In the rows, 128 means zero.
Each run below is a few steps of one of 8 hidden systems, one row a step.
kuged, path 1, 8 rows:
[[174 140 122  78 184 150 163 114 116 135 115 125 146 126 141  85  80  99
  119 147]
 [121 139  96 114 170 162  69 134 157 161 145  98  95 167 149 114  74  97
  120 118]
 [147  99 121  64 152 111 130  94 184 104 182  98 116 140 145 164 103 113
  126 151]
 [140  95 105 106 164 119 161 166 130 148 174 130 115 106 106 114  99  74
  103 191]
 [ 96  93  62 116 200  92 107 160 149 115 115 123 123 168 134 122  97 118
  138 129]
 [ 89 117 125  75 150 106 146 137 109  73 182 114  89 131 162 137  95 150
   91 123]
 [149  84 146 111 149 118 117 167 127  87  88 130  91 102 152 123  88  91
   80 170]
 [148 138 111  84 204 129 139 123 109 112  80 124 147 147 152  87  78 127
  128 120]]
sotas, path 2, 8 rows:
[[135 146 165 180  98 169  68 156 108 171  61 132 118 105 126 121 133 122
  126 121]
 [148 146 116 117 121 132 120  53 177 102 116 115 141 181 153 140 136 153
  158  81]
 [139 153 181 133  87 156 119 127 118 190 182 112 136  82  97 157 151 129
  136 151]
 [143  85  72 160 132 134 119 101 205 151 106 153 140 158 119 122 144  87
  152 139]
 [ 94 162 109 114 141  96 165 128  97 154 201 117 159 132  88 137 149 161
  160 116]
 [ 78  63 115 180  97 132 112 167 143 137 116 176 108 101 129 133 159 125
  108 145]
 [148 141 110 128 135  57 183 120 113  69 101 126 153 155 107 133 157 154
  151 117]
 [ 96 152 168 170 104 161 104 164  64 164  86 148 132  89 126 109 139 158
  119 107]]
Vezi, path 3 (8 x 20):
[[118  97  80 175 106 165 121 119 183 184 160 155 113 141 115 118 141  86
  129 142]
 [130 103  90 110 145  63 189 125 149 112 179 128 150 135  89 149 151 120
  147 160]
 [ 67  85 126 148 122 131 155 182  86 146 151 172 119  76 120 114 136 134
   96 152]
 [ 97 106  88 134 157  77 137 150 116  62  76 147 120 162 146 117 126 154
  123 104]
 [ 91 139 186  81 138 135 111 139  72 106 125 114 131  90 160 142 104 186
  116 108]
 [159 139 150 147 116 158  71 124 143  96  56 117  86 149 170 115  99 113
  101 106]
 [180 181 156  86 157 134 103  93 134 149 120  80 163 140 121 140 109 134
  168 120]
 [141 137 127 150  97 199 104  98 169 187 168 130 106 131 135 121 123  93
  118 130]]
Zesaz, path 4, 8 rows:
[[138 171 164  84 157 152 108  98 114 180 138 100 182 114 122 136 117 154
  171 117]
 [129 113 117 163  78 181 100  84 193 154 155 137  99 144 145 140 142 105
  121 115]
 [174 133 124 111 134  61 138 134 156 120 155  84 137 140  84 175 145 111
  156 166]
 [ 91 104  86 156 130 148 173 138 120 189 169 177 152 110 100  97 150 117
  134 142]
 [ 96 145  81 168 124  77 112 148 130  86 116 115  95 186 122 136 144 149
  133  87]
 [ 86  90 170 104 115 101 159 151  86 108 134 153 148  64 129 148 147 170
  119 149]
 [159 154 131 180 107 151 142 132  96 112  48 153 111 137 138  78 132 111
  101 112]
 [122 158 170  88 159 128  77 116 111 133  92  99 168 123 145 150 115 180
  169  93]]
zed, path 5, 8 rows:
[[ 74 125 132 135  81 161 160 112 118 137 210 150 102 108 143 128 143 154
   98 112]
 [140 113 109 174 132  70  92 178 145 115  68 118 118 146  97 152 149 111
  145 146]
 [124 138 145  99 136 140 205  87  86 126 134 162 179  97 134  98 137 161
  135 115]
 [ 97 145 114 193  94 155  69 158 128 130 112 125  68 156 143 119 124 123
  101  95]
 [159 115 162  88 144  93 127  94 147  92  80 118 178 119 135 161 145 161
  173 130]
 [149 159 148 158  75 189 160 107 114 159 168 140  96 109 128 102 133 101
   90 133]
 [129 132  97 141 168 110  58 140 166 157  82 105 149 168 113 141 123 124
  177 113]
 [109 126 152  93  99 132 182  78 127 121 206 137 144  99 137 153 152 167
  131 123]]
Vezi, path 6 (8 x 20):
[[ 56  75  88 114 170 114 126 176 118 127 157 151 111 118 143 120 102 136
  104 140]
 [ 99  81 123  82 174  95 130 152 122  65 113 133 107 125 170 128  88 141
  100 136]
 [119 129 157  83 176 136  92 165  92 110 100 106 109 109 163 116  70 135
   98 128]
 [137 130 128  95 174 164  65 116 149 126  88 105 114 153 176 116  69 119
  124 108]
 [164 146 144  70 157 157  92  97 165 144 161  79 117 141 147 141  78 104
  128 138]
 [164 109 113 120 150 164 102 127 181 180 152 117 113 128 121 126  97  63
  121 172]
 [138 103  68 107 180 120 153 124 171 164 175 127 141 147 104 114 109  81
  141 164]
 [ 75  74  87 110 158 121 148 158 142 153 202 146 117 114 122 130 112 111
  111 164]]
sotas, path 7 (8 x 20):
[[126 159  87 115 136 106 144  78 162 133 181 103 145 182 114 145 145 147
  170  99]
 [ 87  91 146 149  99 142 120 158 123 186 175 150 135  69 102 152 157 134
  128 161]
 [136  95  63 162 134  83 169 116 162  93 102 156 132 167 111 118 157 109
  142 134]
 [ 87 164 144 137 134 102 137 167  53 149 132 126 155 106 100 129 148 182
  147 110]
 [102  91 127 179  81 143 107 125 146  89  77 167  96 131 165 127 152 145
  106 102]
 [179 180 168 115 116  86 147 106 109  94 102  96 154 130 108 155 152 157
  156 117]
 [129 143 151 173 102 201  88 122 125 190  84 147 137 107 140 104 133 125
  133 109]
 [146 153 106 129 112 113 109  73 187 110 151  96 119 189 132 161 144 135
  160  95]]
Zesaz, path 8:
[[164 136 129  76 143  86 148  94 157  60 151  88 109 161 147 156 111 128
  125 132]
 [118 111 138 125 140 162 131 168 108 195 165 141 125  78 110 113 111  94
  104 176]
 [131 120  61 135 169 114 115 110 172 100  95 130 114 200 147 104 109 112
  135 100]
 [ 84 128 156  78 135 114 133 149  95 121 206 106 116  94 133 158 111 162
  109 137]
 [143  74 107 166 126 146 128 151 152 113  76 166  94 122 145  99 117  77
   85 157]
 [136 172 123  72 193  98 141 128  89 109 123  92 149 150 131 116  90 152
  145 109]
 [ 75  90 141 135 109 196  95 131 137 158 151 158 100  97 172 120 109 131
   93 123]
 [195 132 129 105 143  87 125 117 161  63  98  93  99 162 140 143 106  99
  117 143]]
Kuzu, path 9, 8 rows:
[[120 135 119 142 148 157 180 134  78 172 107 172 170 100 116  69 129 129
  131 131]
 [ 84 156  82 161 114 133  87 117 150 125 154 112  89 191 143 132 128 146
  132  70]
 [132  90 186  84 113  93 125 118 146  85 133 116 136  85 137 189 142 158
  131 153]
 [169 136 129 170 113 148 168 152  97 143  87 158 124 104 107  80 134  82
  101 156]
 [ 90 164  92 133 163 135  85 119 124 152 107 116 145 179 134 113 118 163
  166  69]
 [119 106 169  99  82 142 127  81 162  99 184 122 106 108 161 175 139 151
  112 128]
 [186 117 142 162 121  99 128 172 128 133  76 124 128 102  86 135 143  79
  127 181]
 [ 94 146  93 126 167 157 154 108 102 173 118 156 180 139 129  81 126 155
  156  91]]
tofe, path 10, 8 rows:
[[100 101 169 113 125 163  99 168 116 180 170 126 115  69 128 141 108 119
  102 167]
 [156  95  72 135 156 104 148 111 176  78  92 142 108 176 145 106 116  92
  118 134]
 [115 167 162  77 159 134 123 156  75 154 182  91 128 100 120 130  93 143
  120 136]
 [114  61  94 155 127 161 105 127 181 123  99 169  96 135 164 112 116  93
  100 137]
 [165 171 145  73 164  82 139 129 110  88 142  74 124 146 124 144  97 136
  130 133]
 [111  84 134 138 129 198 107 141 135 186 131 163 123  86 147 104 108  99
  100 155]
 [154 143  86 111 162  87 123 108 165  71 120  92 102 199 141 134 106 118
  134 108]
 [116 112 177  86 136 156 124 148 109 173 175 122 135  60 126 142 105 127
  113 170]]
gose, path 11:
[[ 67 129 147 118 147 154  72 156  89 120  96 130 110 119 172 120  95 173
  110  89]
 [154 129 158  87 142 149 113  94 137  68  87 118 102 137 190 118  87 132
   97 111]
 [178 154 166 112 148 175  74 120 140 171  93  99 132 116 141 120  91  99
  134 138]
 [137 100  93 115 152 168  98  80 205 162 138 131 136 158 151 124 109  96
  147 128]
 [149 121 112 104 139 112 119 131 173 150 207  87 106 135 106 163 114  88
  125 172]
 [110  59  92 139 149 117 147 169 146 158 149 161 129  97 103 123 133  86
  118 187]
 [ 93 138  68 134 164 103 175 165  93 124 170 132 106 155 110  92 109 118
  107 126]
 [ 53 108 136 125 136 123 105 185  82 115 140 135  97 103 150 130 108 164
   95 119]]
Kuzu, path 12 (8 x 20):
[[131 132  67 163 146 154 130  95 170 179 121 149 154 172 115  98 139 107
  162 109]
 [ 91 143 133 107 109 104 125 115 134 141 220  98 131 129 107 180 149 165
  151 117]
 [121  53 130 162 101 104 149 160 145 115 120 168 116  86 114 143 163 106
  107 179]
 [124 165  94 149 154  86 179 149  73 112  95 137 150 153 101  93 140 143
  140 106]
 [ 51 128 143 136 107 159  96 127 107 109 135 139  98 130 178 133 123 187
  108  74]
 [188 120 161 125 101  98 122 105 158  56  76 113 103 137 144 157 135 119
  116 136]
 [160 166 177 126 139 163 125 135  76 171  79 127 163  88 118 101 117 130
  138 135]
 [125 142  92 160 117 184  93  80 178 165 127 137 122 175 149 110 126 119
  145  89]]
tofe, path 13, 8 rows:
[[143 133 103 145 108 100 199 136 107  67 144 143  82 142 129 103 131 110
   79 135]
 [ 87 128 134 126 177 118  96 195  70 148  89 129 140 103 122 109 103 147
  127 128]
 [109 110 134 115 121 169 129  82 138  79  97 154 113 138 200 108 110 156
  103  83]
 [173 165 188 128 115 117  66 154 116 118  91  74 101 118 122 159 113 122
  123 139]
 [162  99 129 110 151 175 125  80 170 168  86 154 177 117 141 110 123 107
  155 139]
 [150 189 111 132 112 136 110  98 152 146 190  80  99 180 116 141 121 112
  135 105]
 [104  61 124 118 139 109 112 148 169 163 169 137 147  95 104 167 148 118
  148 175]
 [150 135  83 131 125 102 218 108 127  95 171 142 112 152 113  97 134 100
  105 141]]
kuged, path 14:
[[131 178  97 136 126 132 118  87 138  89 117 109 105 199 156 115 119 150
  137  66]
 [140 127 205  92  99 154 101 120 129 142 166  99 116  75 141 169 122 141
  113 152]
 [182  98  95 151 136 142 161 108 170 147  86 160 148 133 114  98 138  71
  131 161]
 [103 185 100 122 167 115 105 142 104 173 166  89 143 164  98 128 118 147
  162  99]
 [ 82  66 125 129  92 141 111 110 180 109 175 149  94 118 161 166 137 137
  108 132]
 [181 131 136 128 130  64 183 153 109  93 118 116 131 114  84 135 148 104
  124 171]
 [ 63 110 108 137 173 150 104 165  91 169  96 162 152 114 137  93 110 152
  135 106]
 [126 153 119 138  96 118 119  98 142  58 126 111  78 179 164 136 128 149
  109  78]]
zed, path 15, 8 rows:
[[185 103 139 111 145  85 149 162 137  94 107 108 110 111 110 138 116  80
  105 188]
 [122 135 109  95 187 168 154 133  96 163 132 142 142 118 142  70  78 111
  110 135]
 [ 77 113 108 105 155 126  76 142 147  98 153 106  80 157 172 141  87 141
  104 103]
 [160  86 169  80 136  89 142 141 137  78 127 113 118  88 133 162 116 116
  108 184]
 [160 133 103 123 159 162 161 144 113 152 126 138 112 124 127  70  88  71
   94 158]
 [ 85 131 102  84 195 128  79 141 132 130 140 100 119 160 158 127  78 146
  133 102]
 [119  75 159  83 116 110 137 126 149  77 169 122  95  95 156 168 116 129
   90 164]
 [182 122 114 134 161 116 148 166 124 131 106 121 112 121 105 101 101  61
  101 183]]
gose, path 16, 8 rows:
[[ 91 162 141 196  73 160  95 139 101 169 115 142 121 120 119 126 162 158
  135  91]
 [129 116 126 112 125  81 138  86 153  61  99 128 144 156 148 158 154 174
  157  97]
 [173 167 196 134  76 148 153 115  93 148 134 119 141  81 109 139 152 133
  124 143]
 [134 123  95 185 115 130 105 107 164 145  59 153 156 160 118 122 165 126
  169 102]
 [130 167 141  95 111 105 161  79 129 123 200 100 149 139 114 164 152 169
  158 109]
 [137  94 157 187  62 124 119 147 143 135 105 155 115  88 107 158 178 115
  122 156]
 [146 150  93 131 157  78 182 112 112 113 103 134 176 158  95 111 154 141
  170 115]
 [ 77 161 155 159  68 157 128 122  94 159 179 136 123 108 123 139 163 171
  128  98]]

Name the system that made each run.
path 17 (2 x 20):
[[144 157 167 156  62 132  94  95 157 142 145 105 127 129 117 180 174 149
  157 109]
 [164 127 128 171  92 139 139 101 163 178 123 140 166 120  86 143 181 111
  169 142]]
	zed
path 18, 2 rows:
[[ 92 130 127 123 127  76 154 183  87 114 192 113 104 109  99 152 132 143
  107 150]
 [104  63 102 146 153 109 150 173 112 108  76 180 134 100 130  99 129 118
  109 153]]
	zed
path 19 (2 x 20):
[[127 114 111 149 128 167 142 144 132 211 173 149 133  97  99 108 127  84
  120 165]
 [ 96 113  50 133 165  85 134 130 165 137 167 123 137 180 105 135 138 126
  161 121]]
	Kuzu
path 20, 2 rows:
[[105 135 121  88 200 112 102 179  95 159 146  98 136 118 115 121  81 127
  132 145]
 [ 95  75 102 102 164 169 104 113 169 119 127 151 106 141 188 111  84 119
  103 116]]
	Vezi
path 21, 2 rows:
[[106 111  86 121 161 138 106 161 154 177 191 112 101 135 117 124  97  86
  114 160]
 [101  79  62 106 170  92 151 135 166  91 163 134 106 162 138 124 108 111
  115 141]]
	Zesaz
path 22 (2 x 20):
[[112 164 121 141 153 140 140 159  58 115  76 142 116 135 144  71 101 142
  101  97]
 [126 146 165 112 125 159  61 109 134  98  83 105 103 147 184 138 100 158
  121  83]]
	kuged
path 23, 2 rows:
[[110  81 143 123 106 113  88  94 186  95 108 134 135 135 156 180 153 163
  151 111]
 [209 155 166 115 104 113 181 104 125 116 138 109 138 108 101 137 139 102
  126 163]]
	gose
path 24, 2 rows:
[[ 98  94 127 112 117 114 106 142 154  77 171 118  63 135 164 154 106 128
   82 132]
 [166  98 158  93 173 103 116 164 120 113  67 117 146  89 127 130  99 106
  125 175]]
	Vezi
path 25, 2 rows:
[[132 144  55 152 149  73 151 141 141 103 150 115 101 189 100 118 131 106
  129 124]
 [ 70  75 155  94 141 125 126 141 118 152 157 151 162  65 129 154 138 165
  138 147]]
	Vezi
path 26 (2 x 20):
[[171 156 115 151 150 153  99 159 124 164  98 106 100 143 116  92  90  66
  107 149]
 [ 95 104 101  68 188 131 104  95 165 137 150 120 156 154 158 139  97 149
  159 109]]
	Zesaz
path 27, 2 rows:
[[157 189 143  92 137 177 157  96  98 138 162 108 118 137 149  95  87 118
  103 114]
 [154 107 133 126 139 162  47 128 191 165 112 103 111 134 139 147 103  87
  132 148]]
	kuged
path 28:
[[166 169 179 144  79 183 108 123 113 139 128 112  84 111 144 121 112 107
   87 128]
 [175 110 135  99 170 129  84 108 183 152  82 109 165 132 126 146 110 104
  171 148]]
	Zesaz
path 29, 2 rows:
[[159 107 158 175  84 143 140 159 118 152 101 153 116  76 102 124 152  91
  102 174]
 [139 160  73 133 176 130 137 103 128 145  87 133 166 180 125  85 117 130
  163  88]]
	zed
path 30:
[[ 89  97 122 187 123 135  85 184 109 148  61 164 120 109 123 116 142 130
  124 125]
 [137 150 145  95 134 111 155  75 116  66  94 126 151 150 160 128 132 181
  146  81]]
	tofe
path 31:
[[160 151 107  81 172 153 136  88 162 161 176  97 139 154 128 117  88  98
  141 140]
 [ 86 102 116 103 143 131  90 150 157 165 210 106 103 122 123 162 108 118
  121 152]]
	zed
path 32 (2 x 20):
[[159  88 142 121 112 139 109 102 197 163 158 125 144 105 114 171 148 101
  152 170]
 [165 152  77 150 127 109 174 110 151 158 179 120 132 161  80 116 150  87
  145 147]]
	Zesaz
path 33:
[[113 153 120 102 126 187 160  71 124 129 176 135 115 145 170  94 100 143
  104  93]
 [131 119 145 139 126 109  37 169 158 131 115  84  88 136 124 178 117 118
  127 138]]
	zed
path 34, 2 rows:
[[111 166  95 179 124 151 130 155 107 209 160 131 130 136  81 104 144 109
  138 127]
 [ 57  84  89 129 129  87 124 129 154  90 158 143 116 151 142 155 146 167
  134 106]]
	gose
path 35 (2 x 20):
[[146  97 169 130 122 120  76 146 157 170 100 117 158  85 101 173 148 120
  160 168]
 [159 148  89 142 127 160 200  88 121 130 131 157 133 148 132  68 125 101
  111 119]]
	Vezi
path 36:
[[100  85  95 115 168  91  99 190 143 123 152 112  91 130 123 143  99 103
  106 164]
 [125  91 120  74 169 127 183 128 116  88 143 146 120 110 158 102  88 118
   88 151]]
	tofe
path 37 (2 x 20):
[[ 64  94 114 151 120 163  57 124 160 156 110 149 126 137 160 139 131 157
  142  91]
 [172 145 149 123  90  73 162  96 144  70 142 104 123 140 114 172 164 145
  138 128]]
	zed
path 38, 2 rows:
[[145 175 172 147  99 173 144  98  86 155  87 147 164 104 130 104 150 156
  143  99]
 [146 158 161 154  91 153  60  95 156 147  86 104 133 145 134 159 149 149
  163  89]]
	Zesaz
path 39 (2 x 20):
[[ 96 117  83 184 106 157 134 110 139 113  95 172 107 166 156  89 144 134
  114  81]
 [118 159 176 105 126  82  94 149  96  98 121  88 133 117 122 175 137 183
  148 111]]
	tofe
path 40 (2 x 20):
[[155 197 142 151 103 118 173 109  88 155 141 118 159 130  84 122 165 143
  157 112]
 [ 91 122 122 197  63 148 110 114 147 158 130 157 128 124 119 142 182 149
  143 100]]
	Vezi
path 41 (2 x 20):
[[139 130 186 156  96 142  93 133 114 159  65 138 163  83 112 148 164 151
  153 130]
 [159 188 111 162  95 149 169  73 121 116 111 137 127 167 131  93 150 134
  132  82]]
	Vezi
